Each path below is one point turned by a fixed rotation once a step. After each direction that follows a path, write how fast that rotation turns it, in degrees each step (0 if it stays still).
Each turn is a multiple of 5 degrees from 10 to 175, or 0.
Each row of a path follows its step; steps can be skipped.
Rotation 1:
step 0: [.11,-.27,.13,.40,-.54,-.29,.27,.16,.13,.36,.06,.00,.29,-.01,-.36,.02,.04,-.08,.17,-.19,-.04,-.27,.33,.19,.07,.01,-.07,-.20,-.03,-.17,.06,.07,-.41]
step 1: [.04,-.28,-.35,.22,.15,-.32,-.21,.13,.26,-.24,.18,-.05,.06,.12,.37,.15,-.05,-.12,.34,-.43,.00,.23,.16,.19,.13,.34,-.17,-.08,-.19,.14,-.45,-.06,-.16]
step 2: [.21,-.05,-.33,-.19,-.06,.03,-.06,.11,.17,-.25,.53,.25,-.35,-.20,.08,-.20,-.20,-.24,-.20,-.09,-.11,-.08,-.21,.35,.25,.02,.17,-.33,-.12,-.37,.29,.01,-.16]
step 3: [-.26,-.02,.03,.12,-.24,-.24,-.11,-.43,.40,-.42,-.06,-.10,.38,.04,.01,-.20,-.26,.09,-.24,-.19,-.27,.05,.23,.01,.17,.07,.26,-.08,.16,.11,.52,.02,.08]
step 4: [.02,-.12,.27,.06,.42,.01,-.41,.37,.30,-.12,.09,.00,-.07,.03,.10,-.16,.14,.04,-.21,-.21,-.01,-.22,.67,.15,-.08,-.31,.25,.30,-.04,-.05,.03,-.18,.10]
step 5: [.01,-.36,.05,-.57,.19,-.05,-.02,-.12,-.09,.06,-.02,.02,-.04,.17,-.25,.00,-.26,.28,-.10,-.25,-.20,.10,-.24,.40,.18,-.23,.34,.19,.34,-.10,-.32,-.32,.06]
step 6: [.05,-.23,.29,-.16,-.44,.16,-.25,.05,-.28,.03,-.09,-.05,.21,.20,.05,.08,.05,-.35,.23,-.14,-.16,-.25,-.06,.05,.44,-.39,-.02,.30,.22,.03,.27,.39,-.15]
step 7: [.13,.05,.21,.20,.19,.10,-.15,-.03,-.05,.05,-.12,-.38,.26,.07,.60,.20,.01,.36,.45,.07,-.46,-.20,.02,.39,-.09,.07,-.07,-.06,.00,-.21,-.10,-.04,-.18]
step 8: [.23,.22,-.12,.20,-.04,.46,-.05,.06,.03,.16,.06,.01,-.45,-.32,.28,.35,-.41,.26,-.05,-.37,.06,-.12,-.31,.13,.36,-.06,.10,.12,-.14,.10,-.06,.02,.29]
step 9: [.19,.04,.15,.11,-.52,.26,.11,-.22,.31,.34,-.03,-.14,.01,-.25,.05,-.35,.01,.17,.02,-.04,.03,.41,-.16,.22,-.05,-.12,-.08,.10,.19,.21,.50,-.23,-.26]
Speeds:
[.04,-.09,-.07,-.08,.07,.09,-.04,.01,.01,.12,.20,.02,.03,-.05,.03,-.11,.03,.03,-.09,-.11,-.03,.01,-.17,-.12,.06,.08,-.04,.08,-.02,-.03,-.10,-.06,.08]	110
[-.07,-.03,-.03,.06,-.03,-.04,-.11,-.06,-.06,-.10,-.07,-.02,-.05,.05,.02,.06,-.15,-.02,-.01,-.12,.09,.04,.02,-.13,.13,.03,-.04,.06,.01,.18,-.08,.12,.13]	155
[.10,.08,-.12,-.11,.03,-.12,-.11,.02,-.10,-.04,-.06,.03,.00,-.14,-.08,.11,.02,.13,-.10,.00,.08,.07,-.09,.09,.07,-.04,.01,.04,-.10,-.02,.03,.01,-.08]	115
[.09,.13,.13,.08,.03,.02,.07,-.05,.08,.03,-.05,-.08,-.09,-.02,-.14,-.12,.02,.10,-.13,-.06,.09,.03,.12,-.05,.04,.00,.07,.10,.05,.04,.02,-.14,.03]	70
[.02,-.14,.00,.05,.02,-.12,-.03,-.15,-.08,.01,.05,-.15,-.03,-.06,.00,-.14,-.03,.08,.02,.16,-.07,.10,-.02,.13,-.06,.04,-.03,-.01,.03,.12,-.04,-.01,.04]	175
[-.03,.11,.13,-.09,-.08,-.02,-.08,-.11,-.01,.22,.01,.03,-.07,-.09,.00,.04,-.06,-.04,.17,-.01,.01,.01,.06,.04,.01,.17,.01,.06,-.11,-.04,-.03,.01,.01]	40
[.02,.03,.12,.09,.02,-.09,-.07,.18,-.06,-.05,-.08,.21,-.05,.02,.10,-.13,-.04,.05,.01,.03,-.06,.09,-.06,-.02,-.02,.11,-.04,.08,.09,-.06,.00,-.01,-.05]	130
[.00,.01,.01,.02,.00,-.01,-.19,.02,.14,.02,.00,-.07,.13,.17,.04,-.01,.12,.08,.02,.09,.06,-.01,.07,-.03,.05,.02,-.19,.06,-.10,.04,.03,-.04,-.06]	120
Rotation 2:
step 0: [-.11,-.10,.10,.05,.03,-.32,.05,.13,.29,-.35,.54,-.49,-.05,.02,.00,.16,.31,-.35,.08,-.27,.03,.09,.14,-.21,.20,.44,.17,-.03,-.18,-.08,.00,-.10,.29]
step 1: [.28,-.02,.04,.08,-.50,-.25,.42,.13,.35,.24,.04,-.13,-.21,.14,-.14,.24,.17,.00,-.18,.19,-.01,.29,.42,-.12,.46,.14,-.01,-.06,-.12,-.13,-.27,-.13,.13]
step 2: [.05,-.39,.17,.17,.10,-.15,.07,-.02,.36,-.29,.23,-.23,-.29,.03,-.35,.17,-.11,-.21,.10,.07,.00,.44,-.01,-.05,.02,.40,-.14,.23,-.12,.21,-.53,-.03,-.17]
step 3: [.28,-.07,-.10,.20,.11,-.15,.07,.07,.31,-.32,.19,-.24,-.09,.38,-.10,.18,.08,-.28,-.09,.18,.31,.37,.21,-.26,.22,-.05,.15,.15,-.11,-.20,.03,.16,.62]
step 4: [-.06,-.23,.36,-.01,-.28,.05,.47,.23,.29,-.07,.25,-.57,-.04,.30,-.09,-.05,.10,.05,.08,-.21,-.22,.16,.27,-.10,.22,.01,.02,.30,-.16,-.20,-.33,.13,.01]
step 5: [.09,.29,.14,.09,.27,-.20,.25,.08,.43,.09,.10,-.19,-.13,.20,-.33,.40,-.05,.21,-.11,.14,.00,.47,.19,-.42,-.14,.25,-.06,.10,-.16,.22,-.32,-.07,.20]
step 6: [.19,-.20,.04,.28,.08,-.16,.38,-.11,.30,-.14,.17,-.44,-.17,.02,-.25,-.03,.02,-.04,.39,.06,.12,.27,-.14,.24,-.03,.08,.32,.24,-.01,-.26,-.31,-.10,.51]
step 7: [-.16,.09,.21,.44,-.03,-.08,.10,.09,.35,-.26,.33,-.40,-.19,.28,-.03,.15,.49,.28,-.11,-.11,.13,-.07,.22,-.34,.28,.18,.28,.02,-.13,.06,-.17,.03,.15]
step 8: [.08,-.01,.10,-.16,-.35,-.30,.48,.06,.28,.16,.29,-.18,-.31,.13,-.02,.33,.08,.03,.04,-.18,-.13,.44,.02,.10,.01,.48,.01,-.02,-.27,.09,-.12,-.19,.36]
step 9: [.33,-.23,-.04,.42,-.08,-.20,.07,-.06,.23,-.11,.14,-.08,-.20,-.01,-.60,-.07,.06,.16,-.02,.18,.16,.22,-.06,-.21,.42,.20,.07,.23,-.23,.13,-.45,-.23,.15]
Speeds:
[.05,.10,-.06,-.15,.00,-.04,.02,.11,-.10,-.11,-.16,-.02,-.03,.11,-.02,.09,.09,-.05,.02,-.01,.06,-.06,-.18,.00,.00,-.03,.05,-.02,-.02,-.06,-.11,-.04,-.12]	0
[-.15,-.11,.15,.06,.11,.00,.07,-.03,-.01,-.11,-.08,.04,-.04,.01,.08,-.03,.15,-.07,-.05,.04,.09,.08,-.10,.01,.06,-.06,.08,.02,.01,-.02,.16,.07,.03]	100
[-.05,.10,.10,-.13,.04,.02,-.04,-.12,.05,.00,-.09,.06,-.17,-.01,.10,-.05,-.07,.02,.04,.11,.01,-.07,.01,-.01,.06,.13,-.11,.14,-.11,-.04,-.07,-.02,.06]	110
[.04,-.08,-.05,.10,-.09,.11,.04,-.02,-.06,.12,-.06,-.03,.00,-.07,.01,-.08,.05,.07,.13,.12,-.07,.01,-.05,-.02,.19,-.10,.06,.02,-.07,-.13,-.10,.06,-.05]	140
[.06,-.10,.03,-.11,.02,.08,-.03,.06,.01,-.06,-.03,.02,.07,.16,-.04,-.04,-.17,-.08,-.04,.03,-.02,.11,.05,-.09,.00,-.16,-.11,.11,-.02,-.01,-.01,.15,-.02]	45
[.03,-.03,-.17,.10,-.01,.10,-.05,-.06,.00,-.14,.13,-.08,-.03,.13,.14,.05,.03,.01,.07,.04,.08,-.15,.02,.05,-.08,.03,-.02,.05,-.05,-.06,.07,.11,.00]	100
